In the data rows, zero lies at 4.5, halfway between 4 and 5.
Here are some points:
[5 7 1 4 5 5 7 6 3 6 5 3 3 7 5 4 4 3 3 8 7 6 5 3 1 9 4 4]
[5 5 3 6 6 2 4 4 3 4 5 5 4 4 4 5 4 5 4 6 5 5 5 5 4 4 4 3]
[6 5 7 4 4 6 5 6 3 5 6 5 7 5 2 7 3 4 4 8 2 5 4 4 7 1 5 5]
[2 5 6 7 5 3 4 6 5 4 7 2 6 4 5 5 4 4 3 6 5 5 3 5 5 3 6 8]
[5 5 1 4 2 5 6 4 3 7 3 6 6 4 4 0 6 8 6 1 4 8 3 7 6 5 5 5]
[2 8 3 3 3 6 6 4 7 6 4 2 2 4 3 3 6 6 2 6 4 8 4 5 5 9 6 6]
[5 4 6 6 3 4 3 3 3 2 4 3 5 6 1 4 6 5 3 4 2 4 5 4 8 5 6 4]
[7 5 6 5 4 6 3 4 6 4 5 4 5 4 2 7 3 1 3 7 2 7 3 5 6 4 5 1]
[8 4 8 6 4 5 2 2 5 5 5 5 4 7 3 5 4 4 5 6 2 5 2 4 5 4 3 3]
[1 4 6 4 4 2 7 3 4 3 2 4 3 8 7 3 5 5 5 4 4 4 2 2 7 5 7 6]
[6 7 6 3 3 3 4 5 4 4 6 5 4 4 5 5 6 3 4 4 3 5 3 5 2 6 6 8]
[2 5 5 4 5 2 7 4 3 3 4 7 6 6 7 3 6 6 6 1 5 4 3 2 4 5 5 6]
[4 5 3 4 3 6 4 5 6 6 1 6 3 4 5 5 5 4 3 3 4 6 4 6 2 8 5 4]
[6 2 4 4 3 6 2 6 7 3 6 4 5 6 3 4 1 3 4 5 1 2 4 3 4 3 3 2]
[5 8 6 3 5 3 3 3 0 4 6 5 6 4 4 4 4 7 3 4 8 4 5 4 4 4 3 4]
[5 5 7 5 3 7 5 5 5 4 2 6 0 4 4 3 3 3 4 6 5 3 6 1 4 6 5 6]
[4 2 7 4 3 6 6 5 7 2 6 7 7 4 5 3 7 2 9 2 2 5 2 1 4 3 7 4]
[5 4 4 4 5 3 5 6 6 5 1 2 1 5 5 4 6 4 4 3 4 4 3 4 1 6 3 5]
[5 5 4 3 4 6 4 2 6 7 3 5 4 4 4 6 4 5 6 1 3 5 5 8 3 8 3 4]
[2 4 3 4 5 2 5 5 3 3 3 4 2 3 4 6 5 3 4 5 8 1 7 4 6 4 4 5]
[6 7 6 4 4 9 2 2 4 5 3 5 7 4 4 6 5 4 5 3 5 7 2 4 6 4 3 7]
[4 3 4 5 2 6 4 6 5 2 4 7 4 4 4 4 2 4 5 6 3 4 5 1 4 4 4 1]
[4 4 5 6 4 3 7 6 4 6 5 2 4 7 6 4 2 3 3 3 2 5 4 3 4 5 6 6]
[2 7 5 6 4 5 2 2 6 6 6 2 1 4 2 4 5 4 0 7 4 6 4 3 5 8 8 8]
[4 5 2 2 7 4 6 5 4 5 6 4 5 5 4 3 5 3 8 5 7 2 4 1 6 3 8 5]
[6 5 3 3 4 6 3 6 3 9 6 3 4 3 6 6 3 4 3 5 2 5 4 6 1 5 2 5]
[5 5 6 3 2 5 4 4 4 2 4 6 4 4 8 4 5 6 7 2 2 2 3 5 4 4 6 6]
[3 3 6 3 5 4 5 2 2 7 7 9 5 2 3 4 2 6 4 4 4 4 5 2 5 0 2 5]
[2 4 5 4 6 1 6 2 4 8 5 5 4 3 3 1 6 7 5 3 5 7 4 4 6 5 3 5]
[3 6 6 5 4 4 5 3 3 5 6 7 3 2 1 4 4 4 2 3 3 8 4 0 4 3 5 3]
[7 0 3 7 4 6 3 5 6 2 3 3 7 5 3 8 0 3 5 3 5 0 7 5 4 5 3 6]
[5 3 4 5 1 6 4 8 7 2 5 3 3 7 2 4 3 3 6 6 3 3 4 0 4 6 4 2]
[7 4 6 6 3 8 1 3 6 4 4 4 6 5 4 6 1 3 6 5 1 4 3 7 7 2 4 3]
[7 6 4 1 5 5 7 6 1 6 4 6 3 5 7 5 2 2 4 7 5 4 3 3 3 5 4 5]
[3 8 6 1 4 2 6 2 4 6 1 1 2 6 7 3 6 6 2 5 5 7 3 7 5 7 3 5]
[3 6 6 4 6 4 6 7 2 4 8 6 5 5 5 4 5 3 4 8 7 5 6 3 4 3 4 4]
[5 7 5 4 5 5 5 6 5 4 4 5 5 2 4 3 6 3 7 4 4 5 4 4 2 5 4 4]
[6 3 3 4 5 2 2 3 4 3 4 4 3 6 7 6 4 5 4 2 4 3 6 8 4 4 4 3]
[3 5 5 4 6 1 6 7 2 2 5 6 7 4 9 5 6 4 3 4 6 4 3 4 4 2 7 5]
[4 3 6 2 2 5 2 5 4 4 5 6 6 1 6 1 3 7 8 2 3 4 4 5 2 5 3 5]
[5 0 4 7 5 3 8 6 3 6 4 6 4 4 7 1 4 4 8 5 3 4 6 5 2 2 3 7]
[4 7 3 4 5 5 5 4 3 6 8 5 6 6 6 5 4 3 1 6 4 5 4 3 4 5 5 4]
[7 4 7 2 4 7 4 4 3 2 2 7 5 3 5 5 5 3 5 7 3 4 3 5 7 2 2 2]
[1 5 7 5 4 4 5 4 5 5 6 5 4 7 7 4 4 4 5 6 4 5 2 1 5 3 7 5]
[8 4 2 5 6 2 5 4 3 4 4 3 3 3 4 5 5 3 5 6 7 1 8 5 4 2 5 5]
[5 5 4 6 5 1 6 7 4 2 3 4 5 6 4 4 7 2 8 2 4 4 3 2 4 4 5 2]
[2 3 3 6 5 3 6 3 4 3 3 5 5 6 3 2 5 7 4 4 7 6 5 2 6 8 8 6]
[8 3 3 4 3 5 3 8 5 5 6 4 7 5 4 5 1 3 4 4 3 2 4 5 3 3 5 5]
[5 7 6 3 3 7 3 3 4 5 3 7 4 3 5 4 5 5 3 4 0 5 6 8 5 4 2 5]
[3 6 4 4 5 3 7 4 5 7 3 5 4 4 6 2 6 7 5 3 6 5 6 8 6 4 4 2]
[5 3 2 4 5 5 4 6 7 2 5 3 5 7 4 6 5 4 8 4 7 1 5 3 0 7 4 5]
[3 6 7 5 5 3 4 3 6 4 4 2 4 6 7 2 7 5 2 6 6 5 4 5 4 6 5 6]
[6 5 6 5 5 5 0 2 5 4 6 4 5 3 2 7 3 4 4 7 4 5 6 4 7 5 6 4]
[4 3 1 6 5 3 4 4 2 5 3 4 7 3 4 5 3 5 8 2 5 4 3 5 5 3 5 2]
[5 3 6 5 4 5 4 6 6 3 4 4 9 5 2 8 3 3 5 3 2 4 5 3 8 3 6 3]
[5 2 3 3 8 6 5 5 5 7 4 7 6 5 3 4 4 3 6 2 8 7 5 6 2 4 4 6]
[8 7 2 2 3 6 5 6 2 7 5 5 5 1 5 5 4 6 5 4 3 3 3 6 2 4 3 7]
Then 12 other points, each followed by its number:
[0 5 6 6 5 4 5 3 4 4 4 4 5 7 3 4 6 6 5 6 5 5 6 5 8 5 4 4] 0
[5 4 3 4 4 6 5 5 6 7 0 6 3 4 7 5 6 5 3 3 5 5 4 8 1 6 2 5] 1
[3 4 6 4 8 5 5 4 6 2 5 4 4 6 2 8 5 3 4 7 5 1 6 2 6 5 5 6] 2
[7 3 8 5 5 5 4 5 4 5 6 6 7 6 6 5 6 4 5 5 2 6 4 7 4 6 3 4] 3
[2 6 3 5 4 3 7 5 4 7 5 3 5 4 5 4 5 6 4 3 6 6 1 4 4 5 5 4] 4
[4 5 3 3 2 5 4 2 4 6 5 4 3 7 6 2 6 6 4 5 7 8 5 7 4 7 4 4] 5
[3 5 7 5 5 4 2 5 7 2 7 3 4 6 4 8 6 2 2 8 4 5 2 4 5 5 6 5] 6
[4 3 5 6 6 2 4 5 3 5 7 4 6 5 6 5 4 5 3 6 7 5 4 5 5 1 5 6] 7
[7 3 4 6 3 7 3 6 6 1 4 5 6 4 6 5 1 3 6 4 5 3 8 4 3 3 3 4] 8
[6 7 4 3 3 7 4 4 7 3 3 4 3 5 4 3 5 4 4 7 4 6 5 6 4 8 5 1] 9
[7 3 3 5 5 1 5 5 2 3 4 7 3 2 5 6 5 3 8 5 4 1 6 4 5 1 4 1] 10
[5 4 4 5 5 5 4 4 6 6 5 6 5 4 6 3 2 5 4 8 6 5 7 6 3 3 3 2] 11
Which of these numbered points is nearest to each point below, ignoring the direction in which the first points spread most? Its number follows each.
[1 3 4 6 5 6 7 5 6 3 3 5 4 6 6 4 4 6 7 1 6 3 4 3 2 6 5 6] > 8
[4 7 8 5 4 3 7 4 7 4 3 1 3 7 5 0 8 6 4 8 5 7 6 4 7 6 6 7] > 0
[2 3 2 5 5 1 6 4 4 0 4 2 4 6 3 5 5 6 4 6 7 3 5 2 6 7 5 5] > 2
[4 5 4 7 6 0 4 5 6 5 4 0 4 5 2 5 6 6 3 8 3 6 6 6 8 6 6 5] > 0
[6 5 6 6 6 7 2 5 7 3 6 5 4 5 2 8 6 0 3 7 4 6 5 5 5 6 6 4] > 6
[3 3 7 5 6 2 7 6 4 3 6 2 4 5 5 5 4 4 4 6 5 3 4 0 7 4 7 6] > 2
[5 4 4 4 7 6 6 5 6 8 5 6 6 5 5 4 4 6 4 6 6 5 5 6 4 4 3 2] > 11
[5 5 6 6 5 5 4 5 4 5 7 4 2 6 3 5 7 2 3 7 4 6 3 4 7 4 6 6] > 6
[5 3 3 5 4 3 6 6 3 1 5 6 3 4 6 7 3 2 6 6 3 1 7 5 7 2 4 0] > 10
[3 6 4 6 4 4 4 4 5 3 3 1 5 6 2 7 4 3 2 6 5 6 5 6 7 7 6 3] > 0
[3 6 7 5 4 6 2 5 6 0 4 5 2 4 2 8 5 1 3 4 5 4 3 5 4 4 5 6] > 6
[4 9 5 2 5 5 5 3 5 7 5 4 2 4 4 6 7 3 1 7 5 6 3 5 4 6 3 6] > 6
[8 3 4 4 5 7 5 7 4 4 6 5 6 5 6 4 3 2 8 3 5 2 5 3 5 2 6 6] > 8
[5 2 7 4 6 6 4 3 6 5 6 7 4 3 4 7 7 3 5 4 5 6 4 7 3 5 4 7] > 3
[4 7 1 5 4 5 3 7 9 5 4 2 6 4 1 1 5 5 5 4 6 6 6 4 2 9 7 2] > 9
[6 9 3 0 3 3 5 4 4 5 5 1 1 6 4 3 9 5 3 6 9 6 4 5 5 7 6 4] > 9
[6 5 3 2 3 6 4 2 4 6 5 2 1 6 5 3 8 4 4 4 6 4 4 7 5 7 5 6] > 5
Here are 12 other points, each followed by its number:
[6 6 7 3 4 6 2 2 4 6 5 8 8 4 4 3 7 7 6 1 1 6 5 6 4 6 3 2] 0
[2 3 3 4 4 3 6 3 6 4 6 6 3 8 7 3 7 5 6 3 6 3 5 3 5 4 5 1] 1
[4 6 4 3 4 6 3 2 3 7 3 9 5 2 3 1 2 5 2 4 3 8 5 6 3 3 1 5] 2
[5 5 3 1 4 4 7 5 6 6 3 1 4 6 5 6 6 4 6 2 6 4 2 6 7 6 6 6] 3
[5 5 5 3 2 5 3 7 4 4 6 5 3 5 3 3 5 4 2 7 2 5 5 5 5 4 3 1] 4
[3 4 5 7 5 6 6 5 7 5 3 4 2 7 5 5 4 3 3 3 3 4 5 5 1 8 4 4] 5
[4 7 4 3 4 3 4 6 4 5 6 3 8 6 5 4 6 4 5 3 3 5 3 5 5 5 6 1] 6
[5 4 3 5 5 2 5 7 6 6 5 2 4 5 5 4 3 7 7 5 6 3 3 5 6 3 5 4] 7
[5 1 4 4 7 2 7 5 3 2 3 5 4 4 9 4 4 4 5 6 8 3 5 4 3 3 5 8] 8
[5 2 4 5 5 2 2 5 4 4 6 3 4 7 5 3 7 5 5 2 5 2 4 5 4 6 5 6] 9
[5 6 4 4 3 7 3 6 7 7 3 3 3 7 5 3 6 6 3 4 3 5 5 8 4 6 3 4] 10
[5 6 6 4 3 6 5 5 3 4 6 7 6 3 4 4 2 3 5 4 4 4 2 3 5 1 4 4] 11
Which of these numbered points is nearest to each point below, ignoring the direction in which the first points spread most? Its number follows each.
[5 3 2 6 6 3 7 6 4 6 7 3 5 3 3 4 5 5 5 5 5 5 6 3 4 4 7 4] > 7
[3 3 4 7 4 5 5 4 7 5 4 3 2 4 2 3 6 5 5 4 4 6 7 4 4 7 4 5] > 5
[4 5 7 4 4 6 5 3 5 4 1 6 6 6 5 3 6 6 8 2 3 7 3 8 6 5 2 2] > 0
[4 4 6 4 4 6 5 3 4 4 1 7 5 6 6 2 7 5 9 2 2 7 4 8 5 5 2 1] > 0
[6 2 3 5 1 6 4 8 7 2 7 3 6 7 5 6 2 4 6 6 4 2 4 5 4 3 5 3] > 7
[5 6 2 4 2 8 6 4 6 7 4 2 1 5 4 2 5 5 5 2 3 6 3 5 5 7 5 3] > 10
[3 4 3 5 1 4 3 5 5 2 4 5 2 6 5 5 5 4 3 5 5 4 7 6 4 6 4 1] > 4
[6 3 4 5 4 5 2 0 5 6 2 6 1 5 7 4 6 7 4 5 6 7 5 9 4 6 1 6] > 10
[6 5 5 5 5 6 4 8 6 3 5 5 8 6 5 7 4 2 2 4 1 5 5 5 5 5 6 1] > 6
[6 4 2 3 3 4 4 5 7 5 4 3 5 5 3 5 4 6 3 2 2 4 5 8 2 8 4 2] > 10
[5 4 5 2 7 3 8 5 1 5 5 4 3 2 9 7 4 2 4 8 7 5 4 2 5 4 5 8] > 8
[6 0 3 6 8 1 7 5 2 6 5 6 5 2 6 3 3 6 4 4 5 4 6 5 3 2 4 6] > 8
[6 5 6 6 5 6 3 4 4 4 5 5 5 4 2 4 3 3 4 9 4 7 7 4 6 4 5 4] > 4
[6 4 6 3 5 4 2 1 4 6 3 9 6 2 7 2 3 7 7 1 4 6 4 8 2 4 0 1] > 0
[4 3 1 4 4 3 3 4 4 4 6 3 6 6 3 4 6 5 4 1 5 3 3 4 5 6 7 5] > 9
[7 5 4 5 4 3 5 6 5 3 3 4 4 2 5 7 5 2 4 6 6 6 6 8 3 4 4 8] > 8
[5 5 4 2 6 6 3 5 4 7 5 7 6 1 3 4 3 7 3 5 6 5 4 6 3 4 1 5] > 2
